[[126 121 114]
 [128 116 134]
 [118 116 120]
 [119 130 144]
 [116 113 133]
 [124 102 134]
 [126 130 137]]
->
[[126 128 118 119 116 124 126]
 [121 116 116 130 113 102 130]
 [114 134 120 144 133 134 137]]

[[120 157 114 128 109 136 131 114 129 131 123 140 142 142]
 [128 144 120 146 125 123 132 122 124 134 112 123 137 133]
 [128 127 121 111 121 141 124 127 121 114 140 145 134 129]
 [119 135 116 130 120 119 133 120 129 137 126 121 127 148]]
->
[[120 128 128 119]
 [157 144 127 135]
 [114 120 121 116]
 [128 146 111 130]
 [109 125 121 120]
 [136 123 141 119]
 [131 132 124 133]
 [114 122 127 120]
 [129 124 121 129]
 [131 134 114 137]
 [123 112 140 126]
 [140 123 145 121]
 [142 137 134 127]
 [142 133 129 148]]

[[128 134 123]
 [139 126 139]
 [103 130 124]
 [117 135 129]
 [125 111 129]
 [134 122 134]
 [140 128 126]
 [120 126 134]
 [124 127 134]]
->
[[128 139 103 117 125 134 140 120 124]
 [134 126 130 135 111 122 128 126 127]
 [123 139 124 129 129 134 126 134 134]]

[[ 98 153 131 106 147 141 116 124]
 [143 106 143 112 138 139 115 140]
 [112 128 127 147 117 155 125 102]
 [120 115 156 148 111 122 121 145]
 [158 120 154 124 131 103 129 109]
 [125 145 113 144 132 112 138 104]
 [137 152 116 151 112 126 102 145]
 [108 115 145 148 152 114 143 114]
 [145 149 109 120 144 119 123 116]
 [153 132 131 118 119 147 114 108]]
->
[[ 98 143 112 120 158 125 137 108 145 153]
 [153 106 128 115 120 145 152 115 149 132]
 [131 143 127 156 154 113 116 145 109 131]
 [106 112 147 148 124 144 151 148 120 118]
 [147 138 117 111 131 132 112 152 144 119]
 [141 139 155 122 103 112 126 114 119 147]
 [116 115 125 121 129 138 102 143 123 114]
 [124 140 102 145 109 104 145 114 116 108]]

[[102 150 153]
 [109 144 152]
 [137 116 116]
 [125 126 115]
 [140 149 132]
 [139 119 119]
 [124 148 152]
 [129 140 122]
 [124 122 130]
 [142 137 126]
 [116 134 133]]
->
[[102 109 137 125 140 139 124 129 124 142 116]
 [150 144 116 126 149 119 148 140 122 137 134]
 [153 152 116 115 132 119 152 122 130 126 133]]

[[120 132 122 125 112 124 130 130 133 134 105]
 [121 132 121 126 111 123 130 128 133 133 106]
 [131 124 126 124 119 118 123 121 120 138 125]
 [120 123 134 138 126 134 126 142 119 127 123]
 [131 125 127 125 121 118 123 121 120 136 124]
 [118 128 120 128 132 124 123 121 121 131 132]
 [119 134 125 120 137 121 127 114 121 127 134]]
->
[[120 121 131 120 131 118 119]
 [132 132 124 123 125 128 134]
 [122 121 126 134 127 120 125]
 [125 126 124 138 125 128 120]
 [112 111 119 126 121 132 137]
 [124 123 118 134 118 124 121]
 [130 130 123 126 123 123 127]
 [130 128 121 142 121 121 114]
 [133 133 120 119 120 121 121]
 [134 133 138 127 136 131 127]
 [105 106 125 123 124 132 134]]
---
[[124 124 125 128 140]
 [135 143 117 139 130]
 [129 131 126 145 128]
 [120 133 106 142 144]
 [119 128 112 130 147]
 [149 128 136 128 121]
 [123 123 137 120 130]
 [120 123 134 117 130]
 [136 130 134 125 128]
 [120 140 123 126 113]]
->
[[140 124 124 125 128]
 [130 135 143 117 139]
 [128 129 131 126 145]
 [144 120 133 106 142]
 [147 119 128 112 130]
 [121 149 128 136 128]
 [130 123 123 137 120]
 [130 120 123 134 117]
 [128 136 130 134 125]
 [113 120 140 123 126]]

[[114 121 116 119 118 106 112 127]
 [112 120 114 134 131 123 122 143]
 [139 112 137 121 116 131 121 136]]
->
[[127 114 121 116 119 118 106 112]
 [143 112 120 114 134 131 123 122]
 [136 139 112 137 121 116 131 121]]

[[121 120 123 140 111 138 125 114 112 105]
 [151 129 105 123 133 113 129 151 136 128]
 [151 126 106 122 124 122 127 147 145 133]]
->
[[105 121 120 123 140 111 138 125 114 112]
 [128 151 129 105 123 133 113 129 151 136]
 [133 151 126 106 122 124 122 127 147 145]]

[[131 131  99 125 128 126 143 115]
 [131 131  98 125 128 125 142 115]
 [131 131 118 137 133 134 112 158]]
->
[[115 131 131  99 125 128 126 143]
 [115 131 131  98 125 128 125 142]
 [158 131 131 118 137 133 134 112]]

[[124 115 155 131 123 133 126 130 123 141 150 122 146 138 131 149]
 [136 127 126 125 104 131 139 122 134 136 153 113 144 129 127 139]]
->
[[149 124 115 155 131 123 133 126 130 123 141 150 122 146 138 131]
 [139 136 127 126 125 104 131 139 122 134 136 153 113 144 129 127]]

[[125 125 129 130 125]
 [136 134 127 131 135]
 [149 134 137 134 126]
 [124 126 127 125 116]
 [130 131 127 129 132]
 [133 126 125 127 129]
 [134 128 135 129 130]
 [115 128 117 124 126]]
->
[[125 125 125 129 130]
 [135 136 134 127 131]
 [126 149 134 137 134]
 [116 124 126 127 125]
 [132 130 131 127 129]
 [129 133 126 125 127]
 [130 134 128 135 129]
 [126 115 128 117 124]]

[[125 135 127 132 133 127 132 140 124]
 [141 121 139 127 124 121 120 129 126]
 [128 145 126 118 112 154 151 115 124]]
->
[[124 125 135 127 132 133 127 132 140]
 [126 141 121 139 127 124 121 120 129]
 [124 128 145 126 118 112 154 151 115]]
